In the rows, zero is written as 128.
One turn sends every row of this set to another row. A few are shown first. Where does it send the rows asked after them?
fudu: [162 142 131 120 146  91 136 157 119 125 121 129 107  88 124 102 131 137
 109 100 129 100 137 150 139 118 151 120 129 146 129 147 170  95 121]
tezin: [149 130 116 118 157 121 164 146 127 125 124  96 110 129 126  93 142 126
  70 118 113 135 167 138 126 134 140 126 152 147 131 147 139 130 110]
bibo: [ 93 136 109 120 114 110 157 119 103  95 134 104 100 128 106 138 130 139
 109  91 137 107 140  93 113 118 146 159 128 120 118 122 125 140 138]
bil: [ 98 118 116 130 126  80 140 137 117  86 130 130  98 114 120 129 123 153
  93 118 131 118 131  97 107 115 141 151 117 110 139 113 153 120 153]
gevin: [155 134 118 115 161 115 159 152 127 122 127 105 108 126 132  88 140 132
  73 128 103 132 166 131 125 130 133 127 148 137 146 149 149 130 113]
Banap: [ 99 120 123 142 123 106 168 123 107  97 105 132 121 112 118 128 130 137
  98 121 143 139 140 147 127 112 127 139 105 119 120  92 165 115 120]
tamo: [103 143 110 132 120 102 179 117 104 114 105 120 111 131 116  99 121 120
 117 136 118 112 140 124 142  73 133 144 125 104 119 111 156 149 152]
vas: [ 85 125 113 141 123  90 176 124 100 105  99 127 110 123 117 112 116 120
  93 131 141 129 138 143 145  99 136 136 124 122  99  98 150 116 144]
bazem: [116 128 122 120 124 120 147 120 135 118 134 137 121 131 133 149 141 128
 122 125 116 124 113 109 115  99 129 147 103 119 166 124 161 126 158]
vub: [108 127 116 125 128 109 161 119 134 134 119 144 118 143 139 136 136 111
 114 144 120 128 106 121 135  86 133 134 110 122 149 122 159 121 174]
kirik: [152 148 125 113 137 108 138 148 112 130 129 114 106  96 117 116 137 132
 111  78 139  95 139 142 138 123 158 129 139 157 115 155 145 102 114]
suz: [166 151 129 115 144  93 130 155 120 124 129 126 106  89 125 102 134 138
 116  96 119  92 134 128 135 111 150 129 135 139 142 155 163 107 132]
guk: [156 136 113 109 159 119 157 150 132 125 134 102 105 132 133  98 141 130
  73 121 105 127 164 119 120 131 140 129 152 143 145 157 139 132 119]
bap: [ 88 135  98 119 118 102 157 121 110 118 132 110  94 141 117 132 127 120
 105 110 129 104 127  86 131  96 154 154 140 124 115 132 121 136 165]
puf: [ 89 125 113 126 120 128 170 112 124 139 118 125 118 146 132 152 136 102
 111 118 141 136 114 135 146 100 141 133 118 140 121 124 136 114 156]
lenur: [164 158 126 112 136 116 144 142 111 132 126 115 112  96 116 105 138 125
 123  85 128  92 142 143 141 110 152 131 138 145 122 154 150 117 113]
Pel: [ 90 106 112 139 142  97 126 140 118 117 126 126  84 120 136 110 137 156
  87 129 117  98 122 114 113 102 137 149 150 124  94 128 124 117 160]
sabo: [ 98 118 120 152 133 125 161 124 104 129 100 125 109 121 132 100 138 136
 103 134 124 115 133 163 129  86 122 139 137 127  82 106 146 124 128]
did: [153 128 120 115 162 119 156 153 137 128 129 108 114 131 138  98 144 126
  70 126 110 138 156 136 122 135 134 121 146 147 147 150 149 120 119]
napo: [156 134 115 112 157 131 163 145 133 135 129 100 114 134 133 103 143 123
  77 117 109 134 161 130 126 131 138 123 150 148 140 153 140 130 114]
vik: [155 140 131 118 141 104 132 151 120 130 125 125 111  94 124 117 137 131
 106  88 138 106 132 151 140 128 155 120 133 160 123 150 157  87 118]
Duta: [110 129 122 149 135 123 162 125 110 129 105 126 107 121 132  87 139 139
 115 144 108 106 134 149 129  74 116 145 135 111 103 112 154 142 139]
lesom: [ 96 120 107 137 131 113 137 130 114 123 131 115  81 130 130 110 138 148
 102 121 109  87 126 103 114  93 139 159 156 122  95 137 115 139 159]
saf: [ 97 120 121 123 119 133 153 114 124 120 128 125 120 136 127 171 146 121
 108 100 149 139 116 126 123 125 143 140 111 138 130 122 138 113 138]
Fam: [115 149 121 131 114 122 177 114 106 107 114 119 122 122 110 120 134 129
 127 121 124 119 142 127 125  88 124 150 114 103 134 104 158 151 126]
pari: [102 114 117 130 133 149 144 119 133 153 125 128 107 141 148 142 154 123
 112 125 119 116 105 139 126  94 130 145 136 145 106 133 126 117 155]
pufim: [109 110 122 133 143 133 135 127 143 148 125 142 108 135 153 129 153 133
 112 144 110 117  99 136 121  88 125 137 128 135 123 131 143 114 166]
ger: [145 127 118 112 161 115 154 154 134 124 133 103 105 130 134 101 139 133
  64 119 112 133 162 128 121 142 139 126 151 149 137 153 136 118 118]
zako: [173 158 127 112 140 110 138 144 124 136 130 119 110  98 121 109 139 127
 127  91 115  91 135 136 136 108 149 131 134 141 141 155 159 113 127]
ganal: [ 86 117 104 125 129  73 141 134 118 106 123 130  94 129 128 128 121 135
  88 126 131 117 118  96 126 103 150 142 131 123 126 124 140 113 177]

pufim goes to Pel
zako goes to suz
Now find these:
saf goes to bibo
ganal goes to vas
napo goes to guk

One turn sends every row of this set to another row. A few are shown first. Where does it send the rows asked after them?
depa: [129 126 122 115 101  77 129 128 119 136  91 126 142  69 143 137 109 160
 143 100 161 116 157 116 146 125  98 118 139 116 173 104 122 103 128 115
  93 134 143 108 119 102 137 138 172 126 115  72 139  65]
kerok: [ 90 114 104 114 125 112 144 117 108 129 105 118 125 108 132 172 153 140
 150 149 161 117 114 117 143 144  92 127 172  86 163 102 127 126 116  77
  93 131 134 153 128 131 140 133 189 141 137  89 129  76]
sebe: [136 113 121 101 121  96 156 130  99 145 115 119 152  91 148 164  99 143
 173 141 148 138 117 116 151 159  97  98 149 101 168  89 118 131 143  72
  83 136 136 100 113  91 176 127 149 129 131  56 117  79]
Tid: [109 103 112  96 120  95 173 129 109 133  91 133 119  83 173 112  97 144
 115 144 166  99 121 103 145 133 135 125 146 103 144  97 156 133 120  75
  82 120 143 142 112 125 134 119 146 146 114 104 146 113]
bigeg: [100 105  94 109 135 109 145 133 122 124 113 116 120 100 126 148 139 163
 136 131 157 115 115 110 131 124 128  80 137 105 143 126 126 150 120  87
 110 122 158 125 126 118 122  94 135 158 108  74 168 115]
bomo: [ 64 100 105 122 117  90 151 156 107 132 122 109 118 125 137 141 103 152
 128 111 145  99 126 112 158 145  62 101 123 110 147 124 142 144 121  99
  88 129 122 119 142 126 142 111 168 142 119 116 156 108]
mibur: [102 110 120 113 109 104 130 149 110 120  88 128 149 115 149 132 112 136
 128 121 189 117 135 111 169 110 102 114 112 108 177 110 133 134 120  91
  77 119 144 106 101 116 129 170 128 100 140  96 126 122]
dad: [ 87 110 139 120 117  79 146 105  92 154 108  87 133 114 136 147 101 133
 162 158 141 108 152 101 113 134  84  97 146  93 181  93 138 130 116  98
  66 130 129 133 133 105 171 135 159 135 115 117 154  96]
dufo: [128  97 155 107 118  95 139 103 104 140 125  78 140  88 138 145 123 140
 135 132 156 131 157 105 159 122 103 130 173  93 169 104 123 169 144  85
  90 157 122 103 118 119 156 142 126 152 130 110 165 113]
guge: [120 147 117  92 135 109 147 124 101 145 124 104 133  65 144 141 119 157
 162 153 158 152 135 110 132 137 106 116 120  86 175 109 118 134 156 111
  89 136 129 123 143 141 107 132 129 117 121 119 166 132]
Mipop: [106 104 138  97 153  77 144 106  90 150 103  96 130 107 147 159 139 142
 143 109 166 135 118 129 121 163  94 110 124 118 125 110 129 135 161  97
  93 147 155  92 125 123 129 133 130 131 148  95 145 128]
dip: [101 103 145 118 125 103 155 164 126 128 131  94 107  95 139 191 121 162
 150 166 167 144 140 132 129 127 105 130 157 115 179 112 129 159 145  83
  92 122 141 112 139 122 141 135 164 122 133  97 143 110]
zikor: [126 102  94 100 130  97 115 112 100 168  94 126 139  62 148 164  98 164
 138 138 154 142 122 117 161 126 104  95 137 120 160 134 137 157 123  77
  98  84 138 105 107 102 141 130 132 135 127 124 149 112]
fono: [ 97 107 118 115 136  87 125 123 101 132 113 123  99  66 140 135  81 141
 139 130 144 132 116  80 140 146 105 101 126 113 161 145  97 136 153 102
  95 138 145  94 115 140 140 127 169 149 114 120 170 122]
ziba: [ 97 128 115 137 103  82 132 139 102 149  98  97 117  71 146 145 126 159
 103 129 169 162 112 114 135 134 110 103 132 121 144 118 118 139 147  82
  83 156 149  91 140 112 143 122 118 140 136  95 123  99]
pesi: [118 148 108  99 122 103 149 126  98 141 127 109 140  78 133 140  88 156
 160 149 155 116 131 101 154 143 100  62 161  99 180  94 113 159 145  96
 111 129 121 101 141 121 149 130 122 136 125 112 169  89]
Mopa: [ 85 109 125  96 105 107 130 122 112 136 109 122 102 100 150 159 122 157
 160 140 150  98 154  75 155 131  95 107 139 101 152 139 114 147 146  78
  87 136 128 111 117 127  86 100 165 124 148  98 121 115]
vato: [113 101 138 139 118  85 158 117 100 133  83 106 139  79 168 171  98 139
 139 135 160 117 112  98 139 133  87  83 106 119 182 131 104 119 130  72
  62 114 162  97 120 108 165 146 155 115 121 114 129 109]
Mar: [127 120 103 118 120 101 139  99  68 134 132  96 137  87 128 133 115 154
 139 152 172 124 143 108 167 133 111  68 157 101 161 103 100 139 142  82
 102 136 147 118 123 125 167 120 128 140 111 107 174 118]
reve: [105  98 124 105 104 108 157 137 120 148  82 106 142  94 164 138 114 178
 118 127 173 114 113 100 176 118  62 132 144  97 155  85 129 114 122  82
  87 123 145  89 160 130 114 118 162 140 124 100 143 110]
nomob: [ 79 125 125  69 128 114 151 128 105 127 111  91 135  95 151 123 121 134
 115 121 149 120 128 107 135 123 100 132 149 121 179 116 148 111 152  87
  90 140 138 117  81 129 130 115 176 146 125  93 156 113]
Nusa: [ 97 117 122 125 124 125 127 139 103 141  95 120 129 116 157 164 111 109
 140 134 187 106  99  94 181 127  80 106 134 109 169 120 137 127 130  66
  76 130 129 113 132 128 119 150 185 117 147  86 157 121]
sarar: [136 111 152 128 112  84 135 128 135 155 121 131 112  76 155 160 115 144
 171 139 166 102 144  77 137 133 103 122 148  85 147 105 132 108 117  97
  72 136 161 113 121 110 118 135 145 114 137 110 137  98]
sosi: [106  86 121 101 126  84 131 143  91 126  93 121 130  59 162 171 118 120
 148 138 135 115 103  89 139 136 110  95 132 119 143 109 132 121 140  93
 107 136 150  93 106  95 109 150 140 135 142  65 162 114]
tolit: [140  88 120  85 126 109 166 150  95 142 107 125 140 108 148 153 132 166
 161 140 162 121 145 128 131 124  81 110 126 115 160 107 150 162 131 102
 105  97 135 120 135 119 174 139 159 136 139 116 147 115]
mide: [ 88 104 125 100 117  89 159  86 104 138 124 110 163  92 146 163 119 116
 167 147 162 120 118  82 147  99  82 125 155 145 170 114 148 115 143  85
  71 133 140 102 118 109 134 125 154 122 129  88 127 126]
devul: [ 85  94 124 106 105 121 127 129 110 125  94  98 145  97 153 181 114 125
 137 132 190  99 119  90 149 119  66  92 120 100 142  96 129 116 123  67
  84 145 135  92 135 112 107 148 175 124 127  97 159 104]
rutam: [104 122 105 120 111  95 117 135 106 136  87 106 167  82 119 158 103 167
 134 151 153 128 143 122 155 135  86  91 147 102 151  97 147 135 146 101
  88 149 127 136 142 110 161 100 146 165 135 109 112 120]

sebe goes to sosi
zikor goes to Mopa
Nusa goes to pesi
Now find these:
Tid goes to dip
dufo goes to mibur
nomob goes to tolit
vato goes to fono

One turn sends every row of this set to another row. A few are shown first. Where does it send the rows asked after them?
lezak: [140 114 125 112 139 107 126 129 127 132 113  77]
nute: [119 150 117 120 115 124 148 104 127 143 118 101]
kezes: [135 147 126 125 135 134 125 104 104 133 125 151]
liti: [134 100 110 105 134 129 111 141 119 133 129  84]
Lisi: [146  97 127 124 138 172 121 127 119 137 128 129]
fitab: [131 138 122 114 142 101 136 124 133 115 108  89]
pato: [144 121 110 119 142 168 112 136 131 110 126 140]
Semut: [126 113 101 108 138 116 126 139 126  93 127 105]
vozo: [126 134 117  97 142 139 103 143 125 147 149  89]
Kugi: [148 112 113 113 146 133 103 131 101 118 132 143]
Peme: [150 114 119 116 143 143  97 124  99 150 129 129]
Gib: [113 141 114 115 132 114 149 117 126  99 120 114]
Fufa: [137 132 133 127 115 153 139 111 121 113 139  83]
puvo: [135 123 116 125 156 118 132 125 138 154 134 152]
levo: [134 114 121 122 165 122 125 129 132 158 135 142]
Foti: [128 124 121 124 173 119 126 127 133 146 132 147]
gen: [136 132 123 119 123 102 146 118 134 135 109  89]
Mupib: [126  98 124 107 136 121 131 144 117 116 158 107]
Mevo: [133 134 121 115 107 132 139 124 129 163 150 108]
goneb: [143 124 112 112 132 101 130 136 137 113 112  90]
lumo: [138 146 125 120 121 152 131 118 128  97 138  88]
tupa: [127 129 114 110 123 136 116 119 122 162 123  81]
movu: [130 119 148 115 158 138 114 120 163 114 118 126]
babun: [126 145 106 105 126 119 133 141 136 104 149 126]
dar: [105 153 137 112 139 124 148 112 121 129 146 110]
nav: [139 122 110 121 163 121 120 135 139 149 135 150]
lono: [134 138 127 120 146 181 113 116 124 145 120 124]
lef: [134 103 154 120 143 143 117 117 157 144 120 116]
Luzem: [140 138 116 112 131 109 124 125 135 143 108  79]
Lede: [148 109 130 115 134 139 109 132 171 127 121 126]
vozin: [141 134 123 130 124 167 139 114 128 131 123 147]
tof: [138 137 139 115 139 145 110 117 172 140 115 125]
Kega: [145 137 119 121 111 157 123 120 128 116 140  81]
funu: [128 123 135 125 153 163 134 117 119 108 123 141]
tapib: [133 135 116 121 165 124 120 127 139 162 131 145]
Mepo: [138 116 145 126 131 135 134 113 166 128 120 135]
vuzaz: [144 124 122 124 114 150 135 123 125  99 141  90]
lalab: [143 137 124 123 132 143 110 108 102 159 125 136]
tumum: [137 132 118 120 143 129 119 118 104 109 129 152]
Buta: [137 129 129 120 127 155 122 123 122 106 142  77]

vozo goes to Mevo
levo goes to tapib
Now find these:
Lede goes to lef
goneb goes to lezak
Semut goes to liti
kezes goes to tumum
funu goes to pato
Fufa goes to lumo

